(in the rows, 128 means zero)
The rows of R fall into 4 groups, which share some directions, and each row is roughly a mix of its group's hidden directions.
R (148 x 10):
[[106 128 109 176 139 137 150  85 129 129]
 [115 145 107 181 142 141  92 137 141 132]
 [107  89 135 119  93 140  90 112 110 115]
 [134 123  93 116 153 101 139 120  76 129]
 [127 152 122 162 111 136 151  80 110 110]
 [134 134 156 165  92 106 135  89 125 133]
 [116 134 145 160 116 129 138 183 157 122]
 [118 161 119 175 117 148 147 151 149 112]
 [113  81 132  98  92 136 121 101 126 138]
 [131  78 157 134 154 141 136 102 104 136]
 [117 131 130 179 134 104 105 139 103  95]
 [108 124 101 123 132 170 157 158 132  98]
 [150 147 138 146 145 100 102 105 164 157]
 [132 145 144 145 144 143 127 189 143 147]
 [126 119 105 158  86 111 134  99 110  98]
 [142 134 138 136 135 113 111 145  78  84]
 [ 95 112 149 152 148 105 126 103 160 155]
 [130  91 152 150 133 124 166  98 154 140]
 [120 159 100 115 121 141 101  99 167 110]
 [142 104 149  73 112 104 149 132 134 131]
 [ 98 146  88 149 144 116 105 134 163 143]
 [156 111  85  95 126  96 121 106 136 127]
 [147 156  90 121 137 135  84 102 134 143]
 [135 159 134 126 106 120  86 176 129 126]
 [101  97 144 126 106 120 101  93 160 116]
 [107 164 133 144 107 140 141  75 120 123]
 [122 146 143 158 114 155 149  85  96 130]
 [175 103 107 105 105 139 131 102 111 142]
 [111 108 128 157  75 116 114 104 120 147]
 [130 137  79 139 153 125 141  95  95 122]
 [105  87 140 120  99 137  86 114 132 112]
 [144 150 150 120 105 116  85 126  86 125]
 [140 132 128  90  72 124 127 154 132 141]
 [ 96 116 108 150 131  95 112  86 127 148]
 [125 125 101 120 105 181  96 122 144 113]
 [113 149 168 138 145 141 164 113 135 164]
 [123 151 152 132 155 105 127 180 151 120]
 [149 109 151 129 134 133 118 183 137  95]
 [118 118 158  94 108 110 147 152  88 141]
 [109 129 169 152  94 151 154 107 135 141]
 [ 93 130 172 128 123 150 103 137  97 146]
 [121 110 147 133 147 176  89 131 134 103]
 [126 125 138 125 113 172 168 167 133 112]
 [122  78 110 144 117 128 168 143 151 129]
 [131 137  76 167 139 126 147 155 131 118]
 [128 115 157 134 119 106 173 147 149 163]
 [120 135 115 179  97 128 158 118 156 128]
 [115 150 138 166 115 114 119 118 136  75]
 [119  81 110  93  99 130 138 113 148 144]
 [126 144 102 148 131 119 100 183 139 111]
 [ 94 158  95 156 162 134 109 130 133 116]
 [161 108 128 136 121 104 142 105 179 142]
 [ 92  97 143 169 143 121  99 121 110 132]
 [146 111 125  87 134 114 181 130 112 122]
 [125 152 159  88  91 134 136 142 117 100]
 [ 98 153 128 139 160  94 105 136 120 161]
 [138 130 128  88 119 125 116 186 118 112]
 [118 146 154 109 177 148 127 139 151 156]
 [ 98 178 131  98 130 123 114 129 100 110]
 [119 108 123 107  79 133 130 170 141 145]
 [132 145 155 139 142 105 146 182 132 104]
 [118 126 118 154 112 143  93 109  78 114]
 [103  85 156 154 157 148 129 118 111 126]
 [115 103 157 126 122 106 176 148 101 123]
 [159 152  98 131 125 103 107 152 156 155]
 [158 134 125  84 142 119 102 130  93 152]
 [120  89 104 107 143  99  90 107 132 125]
 [128 131 151 120 113 111 181 114  92 142]
 [146 150 143 131 170 101 118 121 158 160]
 [128 114 146 143 135 142 185 148 159 134]
 [116  98 148 128 125 153 138 158  78 127]
 [ 98 167 107 115 117 106 104 135  91 131]
 [102 122  95 103 126 109  78 125 123 147]
 [102 141 124 154 183 110 118 102 132 131]
 [143 153 106 136 147 144  83 168 126 125]
 [138 154 137 135 118  94 119 160 111 174]
 [107 126 139 157 181 126 104 100 131 139]
 [125 118 154 142 143 123 118  99 100 180]
 [107 100 150 120 107 114  98 158 153 100]
 [140 102 100 109 150  96 130 141 170 145]
 [122 143 133 169 124 142 158  99 156 158]
 [117 150 161 127  94 139  90 102 105 125]
 [113 150 104 156 154 113 108 126 163 160]
 [176 133 116 130 116 102 158 108 160 119]
 [111  90  80  98 143 133 132 128 147 136]
 [113 167  77 134 152 125 124 120 110 111]
 [124 134 139 143 162 103  91 142 140 170]
 [135 140  83 156 156 103 125 117 101 149]
 [145  93 166  95  94 138 140 130 114 134]
 [129 123  86 126 151  93 120  85 136 116]
 [152 115 121 146 104  90 150  85 139 120]
 [118 155 156 120 156 165 131 162 112 111]
 [112 116 104 125 177 109  92 143 133 148]
 [107  77 121 121 147 130 142 113 124  87]
 [131  98 136 131 117 121 103 124 170 174]
 [115  91 165  95 105 136 117 146 151 119]
 [132 117  80 121 135 113  93 168 126 135]
 [ 93 105 131 157 122 104  81 136 133 118]
 [117 127 116 143  70 135 126 104 102 105]
 [120 115 141 128 198 111 126 130 132 130]
 [112 164 140 128 112 158  90 163 120 120]
 [142  94  91 103 131 134 145 171 141 123]
 [149 139 115 176 130 121 160 103 119 100]
 [161 127 110 158 145 157 150  89 126 141]
 [111 125 110 120 121 115 153  82 113 170]
 [128 125 119 105 173 132 104 173 111 120]
 [130 127 143 153 174  88 101 131 108 123]
 [131 103  95 134 167 130 104 159 155 120]
 [108 130 155 125 102 130  94 145 139  81]
 [151 150 157  93  84 133 122 146 114 124]
 [147 127  93 120 160 147 174 105 126 123]
 [105 103 139  92 128 148  97  91 123 145]
 [121 127 104 125  99 127 101  90 153  92]
 [ 93 169 126 145 128  92 137 122  96 137]
 [168 138 116 129 146  81 110 133 149 150]
 [134 144 108  67 122 159 125 119 125 117]
 [121 130 111 118 168  99  86 114 134 155]
 [ 91 167 128 101 139 119 129 129  91 107]
 [147 162 152 152 139  99 120 123 172 130]
 [134  93 175 124 137 145 124 168 141 126]
 [135 165 119 157 141 123  86 151 125 158]
 [149  87 155 112  96 154 139 116 151 117]
 [156 138 130 116 143 134 141 191 139 140]
 [170 152 127 172 159 122 133 127 110 122]
 [118 147 137  74 108 149 147 123 121 158]
 [117 129 105 117 147  88 113 130 180 133]
 [159 124 127 104 141 103  90 166 113 142]
 [ 96 154 116 114  99 109 136 167 156 121]
 [114  94 119 106 124 147  84 104 145 151]
 [105 107 144 137 140 146  85 122  92 100]
 [118 165 138 126 121 130 172 115  92 152]
 [128 164 119 152 112 119  79 146 147 147]
 [101 161 115 153 129 119 104 169 152 140]
 [174 116 115  91 117 106 148 109 149 131]
 [111 136 177 112 139 133 159 142 145 161]
 [113 113 147 154 117 123 115 148 185 143]
 [134  87 138 157 143 161 100 113 110 146]
 [117  97 170 116  94 145 139 111 100 126]
 [154 121 125 103  74 138 139 161 117 132]
 [123 128 138 134 135 160  62 123 137 122]
 [124 131 108 111 187 127 116 155 148 142]
 [134 108 139 153  86 110 151  88 119 114]
 [140 120 155  97 123 171 142 141 145  93]
 [107 168 126 113 143  88 154 130 105 110]
 [119 135 107 150 134 122 111 123  66 147]
 [108 102 115 104 145 122 110  78 137 153]
 [155 151 121  98  96  95 155 120 149 117]
 [141 135 125 116 153 101  76 153 106 140]]

In each list below, one row fits none of the groups, and each other row fits one group, some only roughly. Which row is it?
  K_756: [ 93 161 118  81 113 110 130 121 125 148]
  K_681: [126 138 114 177 135 128  89 108 129  97]
  K_447: [122  97 105 124 145 114 153  80 132 102]
  K_239: [131 151 112 165 158 144 115 114  97 159]
  K_197: [105 111 146 140 115 125 126  73 160 140]
  K_707: [106 127 116 172 145 154 100 146 151 105]
  K_191: [142 139 169 124 110 145  92 154 105 151]
  K_706: [141 143 113 137 126 117 136 161 186 145]
  K_448: [132 132  83 155 161 140 157 102 134 138]
  K_190: [140 110  83 130 100 118 155 125 119  90]
  K_404: [115 108 100 105 152 154  82 145 120 123]
  K_690: [ 76 126  91 114 122 146 124 122 140 101]
  K_250: [127 182 156 135 143 136  95 145 115 138]
 : K_404
  K_737: [115 156 115 159 104  92 147 154 103 125]
  K_389: [166 154  92 156 149 108 115 116 127 147]
  K_695: [ 78 124 128 144  95 166 124 128 130 147]
  K_875: [126 142  86 110 149 144 125 157 106  92]
  K_594: [125 107 174 141 133 150 141 115 172 137]
  K_955: [102 140 156 145  93 138 129  88 125  99]
  K_829: [128 166 134 104 131  79 131 137 101 146]
  K_6: [143 173 164 119 140 160 152 136 140 117]
  K_751: [131 130 152 177 149 111 113 158 119 101]
  K_433: [117 132  95 149 162 142 144 172 140 111]
  K_844: [130  93  99 107 162 148 106 109 146 149]
 : K_844
  K_614: [118 106  96 152 139 131 179 139 120 105]
  K_124: [109 138 169 109 125 130  92 111 120 167]
  K_443: [110  84 173 141 145 127 127 120 117 155]
  K_334: [143 116 177 141  97 100 142 118 123 102]
  K_709: [141 118 160 137 108 116 112 165 138 172]
  K_755: [148 140 162 106 130 147 171 154 151 126]
  K_540: [144 116 155 136 120 166 138 149  85 104]
  K_532: [140 103 121 117 172 171 118 143 134 106]
  K_141: [157 111  94 117 109 113 115 174 123 112]
  K_878: [150 137 139  98  83 132 133 106  98 103]
  K_482: [113 137 161 109  96 131 106 169 125 153]
 : K_334
  K_442: [141 143 130  77 115 125 129 120  91  95]
  K_421: [133 142 109 134 129  78 153 159 103 146]
  K_733: [126 156 141 125 170 148 149 133 167 150]
  K_263: [135 154 110 151 130 152 172 145 163 131]
  K_74: [ 98 160 113 153 110 113 146 133 162 157]
  K_13: [153  82 142 117 106 122 166 142 116 144]
  K_496: [145 104  93  88 150 119  99 142 144 118]
  K_692: [108 183 128 151 158 146 115 116 141 129]
  K_4: [143 112 136 126 127 139 174 142 112  79]
  K_596: [159 163 137 128  87 136 118 163 144 126]
  K_636: [161 138 131 149 139  91 119 121 126 177]
 : K_74
  K_667: [142 157 166 123 121 153 174 120 145 127]
  K_432: [132 128 166 157 130 151 113 123 163  91]
  K_146: [108 126 170 173 158 121 124 128 148 135]
  K_168: [115  81 151 128 144 142 120 148 161 102]
  K_357: [110 117 163 158 124 140  98 162 157 135]
  K_456: [157 103 142  92 113 143 118  82 129 128]
  K_513: [114 128  98 105 122 154 110 181 118 119]
  K_132: [122 164  99 157 101 121 120  93 149 133]
  K_84: [117 162 113 148 151  82 146 141 153 133]
  K_600: [112 149 144 102 119 118 164 102 169 141]
  K_165: [132 124 104  82 160 133  95 154 127 141]
  K_932: [124 138 147 128 123 183 131 110 154  94]
  K_486: [149 120 139 160 109 140 143 101 174 148]
  K_568: [138  98 115 126  94 110 178 148 133 119]
  K_564: [153 107 150 105 125 172 120 165 125 113]
 : K_486
  K_796: [101 129 159 161 154 111 105  98 106 132]
  K_860: [124 110 135 110 128 186 156 124 140 104]
  K_336: [113 120 108 131 106 104  97  86 100 108]
  K_869: [126 129 175 170 135 108 132 111 102 114]
  K_351: [123 153 124 146 132 146 117 115  66 114]
  K_530: [134 163 116  99 148 141  95 135 156 158]
  K_360: [118 116 161 118 135 164 124 112  85 101]
  K_212: [114 121 103 131 139 134 116 134  88  75]
  K_547: [158 123 170 141 131 137 122 150  83 141]
  K_723: [100 126 130  93 136 111 135 122 164 171]
 : K_860
  K_563: [110  71  96 115 135 141 127 112 119 146]
  K_367: [110 131 129 126  69 134 105 142 144 100]
  K_171: [162 156 132 127  96 104 139 144 169 122]
  K_672: [143 131  75  85 128 121 116 149 119 132]
  K_773: [119 137 115 136 176 127 105  92  96 133]
  K_940: [133 112 160 111 101 179 104 128 128 114]
  K_431: [132 186 127 154 128 137 113 154 137 105]
  K_922: [102  68 125 128 141 133 123 113 136 156]
  K_118: [148 154 139 164 138 163 131 144  93 107]
  K_372: [119 147 150 127 123 169 164 125 119  88]
  K_484: [136 146 124 156  81 135 129 129 103  88]
 : K_367
  K_691: [ 87 121 137 134 145 117  79 121 133 158]
  K_449: [143 121 108  91 142 144  91 146 124  90]
  K_937: [154 112 131  90 127 148 133 141 179 120]
  K_72: [128 129 152  92  92 113  98 138 101 106]
  K_504: [147 110 133  75 128 135  97 113 108 105]
  K_718: [103  87 134 141 146 163 154 140 120 101]
  K_495: [125 189 105 137 119 117 126 131 147 101]
  K_428: [157 158 128 106 130 101 102  96 134 158]
  K_455: [150 136 129 153 180 112 164 123 118 137]
  K_109: [143  88 162 129 140 171 117 143 128 144]
  K_527: [117  84 130 160 148 126 172 139 133 121]
  K_617: [ 95 135 132  97 123 135  99 111 175 141]
  K_884: [100 121 124 105  90 154 110 160 156 135]
  K_418: [148 114  80 113 175 132 123 131 112 124]
 : K_455
  K_855: [146 100 113 120 114  96 102 145 140 172]
  K_990: [141 105 135 187 146 150 132 146 145 121]
  K_571: [101 133 102 105 133 163 102 122  87 122]
  K_761: [147  71 123 126 122 159 142 118 102 128]
  K_650: [ 93  83 109 159 148 132 127 145 144 140]
  K_205: [163 140 166 102  90 108 136 130 144 131]
  K_267: [161 138 144 119 122 179 158 131 108 117]
  K_483: [128 114 132 137 159 172 172 142 138 112]
  K_485: [122 110  84 131 108  81 125 116 107 117]
  K_676: [126 141 106 101 122 139 177 142 155 100]
  K_537: [113 157 176 119 162 144 109 120 118 145]
  K_778: [101 135 102  94 148 149 101 133 148 161]
  K_807: [142 131 107 164 159 121 161 123 143  91]
 : K_676
